One turn or mirror swaps these rows in pairs. Which row does each one swap with?
The rows were stretched afterwards, more along some directions than others.
kege: [-16.6   5.9 -18.3 -21.0  21.8   1.2   5.2  -0.5 -19.9  28.1  -3.1 -10.2
   0.6  -9.3  12.4  -2.3  11.7   9.7  12.2 -22.8 -11.4  -2.4   9.4]
Doz: [  7.4  12.1  23.7 -17.6  -4.0 -17.2 -18.8  28.5  24.3 -12.2 -14.9  22.2
   4.1 -17.8  14.7  13.2   1.1   6.2 -23.6  17.1  -6.2  -8.3  -2.3]
borov: [-10.9   9.0   7.7  -0.4 -14.0  -5.5 -14.8  25.8 -12.8   6.2 -43.7  26.4
   6.9  -8.7  -4.1  12.4   5.3   7.4 -11.3  36.0  -2.5  -2.3 -28.4]
tes: [ -2.3  12.7   7.6  13.1 -11.8  11.6   3.4  20.8  10.6  -4.7   7.2 -18.4
   8.4   8.4 -15.5   3.5 -12.4  -1.8  18.7 -15.8  20.5  -3.4  -1.2]
Tazav: [ -8.5  12.1  -8.9   3.3  -3.2 -10.7  -3.3  15.1  -3.1 -12.8   7.1  -5.7
  12.0  22.7 -20.7   8.5  -9.0  11.2  18.0  -8.9  32.1   8.0  -4.3]
Lep: [ -8.4 -18.9  19.0  -0.4  -9.7 -15.8   3.0  14.6  20.0 -14.4   9.1 -19.9
   9.0   5.8  16.2  17.3  -0.5   3.6   3.1   0.3 -20.7 -25.9  17.4]
Nula: [  6.6   2.0 -12.0  -3.8  13.8  19.8  -3.9  -4.7 -23.9  18.7  14.4 -11.1
  -4.2 -10.3 -16.4 -26.9   4.0  -3.8  -0.5   4.3  20.0  14.9   3.9]
pulez: [ 14.5 -16.7   2.3   1.5  -1.5   9.6  13.7   5.2  34.2 -10.8  15.4   2.3
   6.6  14.2   2.9  -5.5   8.4 -12.4   7.2 -16.1  27.0  11.3   7.7]
bizir: [ -6.2 -21.7   5.4   0.1  -6.0  12.0   7.3   5.0   4.3 -12.9   4.8  -6.5
 -20.5 -11.2   7.8 -11.0   7.0 -14.3 -15.2  -7.6   0.4  -7.0  19.2]
gabof: [  5.5  -5.7  -2.3  27.0   9.5  17.4 -10.5   3.1  -4.1  18.7  -1.8 -18.7
  35.7  -1.1   6.8  -7.0   1.1  21.3  12.9  -1.7  -8.9  -3.5  10.3]
Ges: [  1.0  -0.6 -15.6 -13.6  13.3 -19.6  20.7   1.8  37.5 -35.5   8.7   1.4
   7.0  28.1  22.3  20.2  -2.5 -12.8  25.8 -30.8   1.2  -0.6  24.4]
Kem: [ -5.8  15.4  -1.9  12.5  -1.0  -1.3 -13.2   4.5 -17.8  -3.0  -3.1  20.6
  16.0  23.9 -24.9  -8.7  13.3   2.7 -14.4  12.6  11.2   6.6 -10.1]
gud: [ -9.7 -20.1  -4.1 -16.4  -6.2  -0.8  -3.3 -13.6  -0.6 -10.3   4.9   9.8
 -26.9  -3.5   1.2  -9.0   0.4  -7.4  -2.6  -9.0  39.7   8.6   3.3]
sazav: [-20.6   5.4 -15.8  11.0 -10.6 -14.1   7.0  11.3  15.0   8.7 -16.5  -7.0
   7.7  17.0   5.8  35.8  -5.1  19.7  18.6   9.8  -5.0 -27.2  -4.3]
pir: [-27.5  -3.6 -15.6  -5.0  18.1   2.4  -3.6  11.9 -14.1  27.1 -17.9 -21.1
  22.5  -6.3  16.2  -5.8   9.2  13.0  10.8 -14.1  -9.5  -2.2  -7.9]
laran: [-32.5   0.6 -11.2 -13.0  19.4  -7.4  -3.2  14.6 -23.2  17.7 -19.5 -10.1
  -6.2 -15.7  14.8 -11.9  -4.9   1.1  17.3  -3.2  29.5   1.9  -5.5]
gifo: [ -9.0 -19.8  -9.4  -7.9   8.1  -4.0  -2.5  -4.1   4.4 -24.0  26.0  -9.1
 -14.4  16.7  18.7  -7.4   6.1   2.1  -4.0 -37.8  17.8 -13.2  24.6]
soden: [ 19.0 -16.7   0.3 -26.9   7.4 -22.3  -8.1  17.3  11.7   4.1 -10.7 -11.5
 -15.3 -22.9  31.3  10.7   6.3   2.3 -10.1  -3.5   2.0  -1.9   0.2]
posef: [  1.6 -30.0   8.7  -1.2 -15.3  23.2 -13.6  18.5  -1.1  35.2 -25.6 -11.7
   1.5 -11.4  -4.6 -12.6  10.0   5.9  -4.0   3.4   0.6  -4.4 -23.9]
Fip: [ -2.8   4.7   4.8   1.0 -21.4   5.1 -19.8  15.9 -12.8   8.4 -22.2  22.5
   9.5 -12.4 -12.7  -1.7  -4.5 -12.8  -2.1   9.2  -8.2   7.9 -28.1]
Sep: [-14.2 -14.7  16.6  -6.7 -22.5  -5.8  -9.7  -5.0  19.5 -25.3   4.4   7.9
  -8.2   9.5   3.2   5.0  -5.8  10.8 -11.2  -6.5  14.3   6.7  -2.2]
vudo: [  2.6  -7.4  20.4  12.7  -4.9  31.2   4.5  10.3  11.0   8.9  -2.8  -7.8
   7.1   9.0 -16.0  -2.5  -4.2  -9.9   5.2  -8.1   1.4 -16.2  16.2]
lom: [ -5.9   7.0   1.5   6.2 -12.8  29.8 -26.7   6.6   0.6  25.2  -8.6   2.8
  -1.8 -13.4  -8.7  -1.4  -9.5  16.4 -14.1  18.4  25.9   5.1 -15.2]
kel: [ -6.1 -19.1  24.7 -11.4 -23.6  10.7  -5.8  -0.7  28.3  10.9   8.8 -16.5
  -8.1  -9.6  -1.0  -0.7  -0.2   0.9  -6.9 -18.0  11.1   0.2  -3.0]
kanib: [ 10.8 -18.7  -5.1   9.6   0.8 -16.4  -6.5  21.2   9.6 -12.7   9.6 -21.3
  16.6  -3.3  24.1   8.5   7.2  16.1   4.0 -11.6 -10.3 -16.2   7.8]
tamum: [ -4.1 -10.9   0.6  -0.3  -2.0 -33.6   5.8  -0.5  30.5  -7.3 -15.8  -8.2
   0.6  17.3  22.6  25.3   4.7  15.0  11.4 -14.0  -5.7  -4.4  -5.9]
pem: [ -5.9 -14.6   2.5 -16.1  -3.7   7.5  15.9  -4.4   5.2 -17.5   0.2   8.6
 -28.8  -0.4 -13.2 -12.4  11.0  -8.9  -2.4  -4.2  23.8   2.4  -0.4]
siki: [  6.6   8.1  -4.8  23.6  19.9  12.5 -12.8   1.8 -10.9  -9.2  15.7 -29.9
   9.3  -4.3   3.0 -10.6   7.1  20.8  12.2  -4.8  16.7  13.8  12.9]
dek: [ 10.4   1.4 -20.0  26.2  37.3  -5.0  -7.6  -6.4 -19.3  21.5   0.6 -20.8
  28.9  20.3  -8.7 -16.7  15.3  20.1  10.2 -10.1   3.4   1.6   6.9]
radef: [-15.7  -5.9  12.5  -9.0 -11.5 -17.5  -7.9  13.3  31.1 -19.3 -26.0  10.7
 -17.1   8.5   9.0  20.5  12.4   6.2   2.8  -4.8  25.0 -21.3 -13.4]
Lolu: [-10.7  11.3   9.5   0.6 -15.0  11.1  27.1   6.1   3.5  15.3   2.3   1.2
  12.6  13.4 -13.5  20.4   4.6  -2.3  23.4 -12.3  -8.9 -13.1   5.7]
dopu: [-17.8  -4.2   6.0  -5.8  12.1   8.6  14.8  -2.6  25.3   2.5  -0.8 -13.1
   5.1   7.5  18.2  10.2  -1.6  -7.8  11.7 -20.8  -4.0 -19.8  23.1]
bib: [ -0.9  -0.5   3.5 -19.8  -1.6 -17.5 -17.4   4.7   1.3 -35.5   4.8  14.0
   6.7  18.6  17.6   0.2  -0.6  -2.9  -5.0   0.6  -5.3 -11.0   5.2]
sedu: [  1.6   9.1  15.1   6.5 -10.4   3.6 -12.3 -11.4  18.1  -0.8   1.6   0.6
   7.6  17.3  -9.6   8.6   1.0   7.2  19.4   7.1  13.3   4.1  13.3]
sove: [  0.5 -10.3   3.3 -10.7 -22.3  -7.8   3.9 -13.3  35.6 -19.9  15.4 -24.5
 -11.4   8.3  14.0  29.5 -11.7  12.9  -1.1 -20.5   0.7   4.0  25.1]
Butad: [ 12.7 -11.8  27.3  -7.3   5.3  -0.1 -29.2  28.5   7.2  15.0 -24.3  -2.9
  -2.9 -25.1  12.2  -2.8   8.7  -0.3 -15.6  16.1  10.0  -2.3 -22.0]
vafu: [ -8.5 -19.3  -3.0 -24.0  -2.0 -25.6  33.6   9.0  24.1 -21.5  -5.5  11.5
 -12.6  18.8   0.8  18.7   6.1  -5.3   3.4  -1.4   2.3 -13.5  10.0]
Sibo: [ -2.5  -4.5  -2.0 -11.1  -6.1 -24.2  28.7 -12.7  29.1  -5.5  -4.8  12.4
 -10.8  23.0   4.4  30.0  11.1  -7.0  17.9 -14.8  -2.2 -17.5  12.0]
Dodu: [-24.0  16.7  18.4   3.6 -22.8   3.6   8.4  12.3  18.2 -12.5 -14.9   8.1
  25.5   6.7 -15.2  18.5  -3.8  -1.0  25.3   6.5   5.8   6.0  -8.5]
zadi: [-30.5 -10.0   7.2 -26.1 -13.6 -48.3   6.8  17.9  42.0 -21.0 -18.1  -5.4
  -4.7  11.6  25.3  37.5  -8.7  -2.8  16.7 -13.4  -1.9 -20.7  -1.7]
tolub: [-16.1  17.8 -15.7   3.8  21.0  -6.1   5.8   5.4  -2.3  33.2   9.7 -19.1
  14.7  21.7   0.9 -10.2  15.1  15.3   0.5 -20.4  -2.5 -13.1   6.5]
Misu: [-18.6   2.7  19.4   6.3 -17.5   7.9  20.4   7.5  22.8 -25.1 -18.5   1.0
   2.0  10.7 -14.0  15.0 -19.2   8.4  15.0   7.3  25.2  11.4   1.2]
Giz: [-24.5  13.4 -12.4 -18.5  24.4 -12.8  -1.3  24.0  -5.7  15.7 -10.6 -20.4
  -2.8  -1.8  15.7  -1.6 -10.9   7.4  -3.2 -17.1  -4.8 -20.3   7.7]
fab: [ -8.9 -12.6  -0.1  -5.2   8.4  -1.3  -3.5  21.6 -12.7  15.1 -37.4 -13.6
 -18.6 -11.4   0.5  -2.3  -6.6  -8.1  -1.2  10.4  13.7  -5.1  -7.0]
tadud: [ -1.8  -9.3  26.7  -9.5 -22.7 -13.6   9.0  14.1  39.0 -36.6  13.8  12.0
  -0.6   8.3   9.2  17.5   6.5  -7.0   6.4  -3.7   3.9 -28.3  17.6]
zupir: [-20.4  -1.6  -7.5  -3.5  26.5 -12.8 -13.4   2.8 -10.7  21.6 -18.4  -5.8
  15.3 -15.5  13.8 -18.1  -9.0   5.6   9.8  -6.0 -21.2 -15.1   7.7]
lomi: [-10.2  15.0 -16.3  -2.9  20.5 -14.7   9.8  15.9   1.4  -3.4  -3.3  13.1
  17.4  25.9  -0.3   6.9  13.5 -10.2  25.0  -4.6  -0.2 -24.3   3.2]
vog: [ -4.3  -2.9  -3.1  29.4  19.9 -10.9   7.1   3.2   0.3   3.3  -7.6 -20.6
  34.2  10.9   9.5  10.6  14.0  28.4  11.7 -17.4 -10.2  -0.4  15.2]
kalok: [-14.1  -8.1 -13.1  10.7   6.4  10.7  16.1  14.5   6.7  11.2 -16.9 -16.1
  15.1  20.0  16.5   8.4   5.5  11.1   6.9 -21.2  -3.5  -3.0  -5.3]
kuri: [ -9.6 -16.3 -13.6  -5.7  -0.5  -4.3 -18.6   2.0 -28.3  23.6 -20.2  -5.6
 -14.5   7.4  -1.1  -1.4  23.0  14.2   0.0   7.1   5.7  -9.6 -17.2]
Vula: [-15.1   6.7  12.5   8.5  -4.0  -1.5 -13.5  18.0 -10.3 -10.6 -22.1  21.6
  15.8  -0.1  -5.4   7.5  11.8  15.0 -20.1   6.8   8.8  10.9 -10.6]
sazug: [ 29.4  -4.2   9.8   7.8   4.8  -8.2  -3.8  -7.2   3.1   5.7  -8.5 -17.1
  -0.9   0.1   3.9 -11.8  16.9   4.4  13.0   8.7   4.9   2.3 -11.8]
sut: [ 11.6   6.1  12.6 -14.6  -4.4 -30.1  16.2  -0.4  29.8 -21.3 -13.1   5.8
 -27.4   8.3   0.8  28.6   2.4  -1.8   7.2  -4.7  15.5  -0.1   6.2]
miba: [-14.9  21.6 -13.4  -3.1   6.5 -25.0  17.4  30.0   8.1 -12.8 -18.2  -2.3
  16.8  24.2   4.6  23.9   1.9  16.2  14.1 -17.9 -11.5 -23.4  14.3]
dozok: [-11.6  22.4  -6.5  -5.8  22.8 -11.7 -12.2  24.0  -9.0 -16.6 -11.0  11.9
   9.6  12.8  11.8  18.2  15.6  15.4  -4.6  -0.2 -13.9 -16.8   2.4]
bibi: [ 15.8  -8.5  11.6 -12.6  18.1  -8.4  -0.7  22.0  22.8 -22.3 -28.1  14.3
  -5.6  -8.3   7.7  21.1  -4.0  -9.2   6.2  -7.4   2.2  -9.9  13.0]
Sikit: [  7.9  13.9  -3.8  11.5   1.4  21.9  -9.7  17.9  -4.4   2.0   3.6 -16.5
  14.1  -2.8  -8.7 -16.3  -3.8  14.7   0.1 -18.8  26.8  17.0   8.3]
fufim: [-28.3  16.6   0.5  -5.5 -11.4  -9.4   8.3  10.3   3.4 -21.7  -4.7  13.6
   5.3   7.0  -3.4  12.1   1.5  -6.8  37.7  -7.0  22.5   2.2  -0.3]
rogev: [-16.7  -3.0  19.2 -10.6 -26.4 -16.5   3.9  18.2  41.9 -13.8 -23.1   3.5
  13.3  10.2   7.0  25.9 -19.2  -3.4  18.4  11.9  -7.7  -6.3   5.9]
vido: [-13.5 -14.0  12.1  -7.7 -18.7   6.1  10.3   8.1   2.7 -10.6 -24.9  -2.3
 -25.2 -10.1 -10.6  14.0  -3.0 -13.0   8.2  10.5  30.1   2.7 -17.3]

Swapped with vafu: pulez
Swapped with Fip: zupir
Swapped with bib: sazug
Swapped with sazav: lom
Swapped with tadud: soden
Swapped with sut: gifo
Swapped with sove: radef
Swapped with pem: Ges
Swapped with Vula: vog
Swapped with kel: zadi
Swapped with kuri: sedu
Swapped with dek: Kem
Swapped with lomi: Nula
Swapped with vido: dopu

